One hidden turn or mirror swaps the rows below in pairs. Which row is each named row swapped with?
The rows were stretched afterwards, more along some directions than others.
z_438: [  6  -6  -1   3 -13   1   8   1   5  -5 -14  -8  -3   5   5  16   3  -3
 -16  -9  19]
z_228: [  5   2  -2 -11   5  12  -3   5   3  -5 -12  -3  -3   1 -10  -5  15  -6
  16   7  -8]
z_812: [  2  -2  -7  14 -11  -7   3   1   1   5  -3  -1   3   1  -3  16 -11 -11
 -13  -6   3]
z_990: [-14   1   1   6  14 -17  -6  18   3 -13   9   0  15   3  14  -7   8   1
  -3  -7 -12]
z_653: [ 17 -24  -3  10   7 -17  -9  11  -3 -19 -14  -3  -2   4  -4 -13  12  -8
  13  -8  -5]
z_615: [ -3   6   9   8   8   1 -10 -12 -15 -10  16  -2   1  -5   1  -9   2  -6
  12 -18   2]
z_286: [  1   1   7   9   8 -12 -12  -7 -14 -12  12   3  -3  -5  -4 -12   1  -7
  12 -19   6]
z_110: [-14   6   0  15  17   0  12  16   4   0  -4  -3  19   9   7  12  -1  -7
   9  -4  -5]
z_930: [  1   2 -11 -16  -1   2  -8  17   8  -5  -3 -12  15   9   2   1  26  -6
   1  -3 -19]
z_724: [-29   0  -2   7   3  -5  -2   6   0 -12   4   2  -5  -2   5  -9   4   7
  -4   7  -4]
z_232: [  6  -5  -4 -12  -7   5   3  -1   5  -4 -12  -8  14   2   2   3  11  17
  -7  -3   9]
z_195: [ 21   2   8  -4  -3  -5 -13 -10 -10 -13  -5  -4   5   0 -26 -13  -3   7
   3 -16   2]
z_487: [ -1  -3  -3   2  14 -15 -11  18   7  -8   7  -1  19   5  12  -1   9  -3
  -1  -7 -12]
z_446: [ -3   6   6  12   8  -6 -10 -10 -16 -11   9   2  -6  -5 -11 -15  -4  -7
  15 -13   4]
z_621: [ 11 -11  -1  11  13 -21  -7  15  15 -13   2  -4  23   7  14   5   8  -8
   0  -7  -9]
z_826: [-14  10  -3  16   2 -14  15   4  15  -3  10  -6  30   8   9  16   4  -7
   4  -7  -1]
z_703: [ -1   5  -2   6  -3  11   6  -4 -10  -5 -28   8 -11 -11   0   3  -3   7
 -10  -2  12]
z_904: [-10   7  -4 -14 -19 -11  -3   0   1  -6  -2 -12  -2   3  -8 -10  15  -7
  -2  -5   2]
z_118: [-19  14 -11   3  12 -12   9  13   2   8  -3  -7  19   7   7   9  19 -17
   9 -11  -3]
z_530: [ 10  -1 -15  12   1 -29  -1   3  -3 -16 -12   0   0   0 -27 -17  -2   1
   1 -18  22]
z_563: [ 11   6  -3  -1  12  17   6  -5  -7   7 -17   6   1  -5   5  10  10   0
   9  -7   3]
z_377: [ -5   1   2  15   8  -8   9   6  15  -5   0   0   3   4  -1   9   1 -13
  13   6  -4]
z_853: [  2  -7   0  19  -8  -7   8   1   0  -3 -10   8  -3   1   0  16 -15  -6
 -10  -5   7]
z_112: [ 25 -23  -2   9   5 -20  -5  12  16 -14  -4  -4  22   8  14   7   8  -4
  -1  -9  -6]
z_2: [-15  16   0   3  -3  -3   4  -6   6  -4  20 -10  30   3  18  11  10  -2
   1  -6 -11]
z_254: [ 20 -22   1   5 -11 -11  -4  -5  12 -12  -7  -4   1   2   7   5   5  -5
   3   2  -2]
z_858: [ -9   0   0   3   5   6   2   6   6  -6  -3   0  -7   2  -3   0  12 -11
  15   7  -2]
z_658: [-22   6   1   5   7 -11  -6  11  -2 -11  11   0   2  -1   1 -12   0   5
  -1   1  -8]
z_253: [  8   2 -12 -17   0  10  -9  10   4  -3  -7 -12  13   7  -4   2  25  -4
  -1  -5 -13]
z_625: [ 24  -3  -1   2   3  -4  -8  -3 -11 -15 -14   3   8   1 -30 -14  -1   7
   4 -19  14]
z_763: [ 12  -7 -10  18   5 -26  -5   5  -2 -19  -9   1  -2   0 -29 -15  -4  -2
   3 -24  21]
z_11: [ 14 -10 -14  12   3  -1   4   0  -2 -13 -19   0  17   3 -13   1   8   3
   4 -13  18]
z_191: [-11  18   8   1   2   7  -1 -12  -3  -2  20  -9  21   0  12   5   5  -1
   3  -8  -9]
z_458: [ 13  -1 -14   4   0 -25  -3  -1   0 -10 -12  -5   5  -1 -30 -15   0   7
   0 -14  18]
z_485: [ 17 -19  -1   6 -11 -15  -5  -5  10 -14  -7  -2   3   0   7   2   5   0
   2   5  -2]
z_465: [ 17   2   9  -3   2  -9 -11  -7 -13 -15  -6  -3   7  -2 -24 -14  -1   8
   1 -14   0]
z_128: [ -1  10  -2  -2   4  14   4  -7 -10  -7 -34   0 -11 -10  -3 -10   6  12
  -4   3   5]
z_422: [ 12 -34  11   6   3 -10  -8   2  -1 -11  -3   1 -12   8   5  -5   4  -6
   9   0   6]
z_887: [-26  -3  -1   3   3  -3  -4  10   3 -15   6  -4   0   0   6 -11   8   7
   0   9  -8]
z_732: [  1 -14   0 -14 -10  -4   2   1   6  -6  -7  -4  12   4  11   3  16  15
  -9  -1   9]
z_746: [  8  -5   2  -2 -11   4   2 -17   5  -4  -1  -2  -4  -4   3   2   9   2
  10   8  -8]
z_931: [-11  14   0  13  -1  -7  13   3  14   0  11  -9  28   8   6  17   1  -8
   2  -4  -1]
z_348: [  9  10  -3  -3  10  14   7 -13  -6   9 -13   8  -6  -9   0   6  11   0
  17  -6  -1]
z_333: [ 10   9  -2  -1  13  19   8  -6  -5  10 -17   6  -5  -5  -1   6   9  -4
  15  -7   7]
z_844: [  7   2  -9 -17   1  15  -7  10   2  -6 -12  -9   5   4  -2  -3  26  -4
   7   0  -8]
z_956: [ 18  -7  -7   8   2   6   8   7   5  -2 -25   0   0   1  -4  15   1  -1
  -8 -15  20]
z_532: [  2 -17 -15  16  -4  -1   8  -1   2 -13 -11   2  12   8  -2   9  11   4
   4  -7  22]
z_896: [ -3   8  -2   0  -1  12   4 -10 -10  -7 -29  -1  -9 -13   1  -6   9  13
  -5  -1   8]
z_265: [ 13 -27  -4  10   5 -25 -13  15   1 -18 -10  -5   0   8  -4  -8  10  -8
  11  -7  -6]
z_619: [ -6   3  -4  -6 -20 -17  -4  -1  -1 -13  -1 -12  -6   1  -9 -12  13  -5
  -4 -10   3]
z_338: [-15   1  -3  18  16  -1  10  21   6  -2  -7 -10  15  12   6   7   6 -10
   7  -6  -1]
z_75: [  5   3   0  -5  -6   6   1 -21  -3  -2  -6   2  -8 -10   3  -2  13   4
  13   7  -9]
z_592: [ 16  -3  -2   4  -6   8  11   2   3   1 -18  -2   3   2  -2  21  -4  -1
 -12  -8  22]
z_713: [-15   8   0  18   2 -12  15   4  14  -6   3  -2   9   4  -1  10  -1 -13
  12   2  -1]

Swapped with z_465: z_128
Swapped with z_348: z_615
Swapped with z_422: z_118
Swapped with z_532: z_812
Swapped with z_931: z_485
Swapped with z_75: z_191

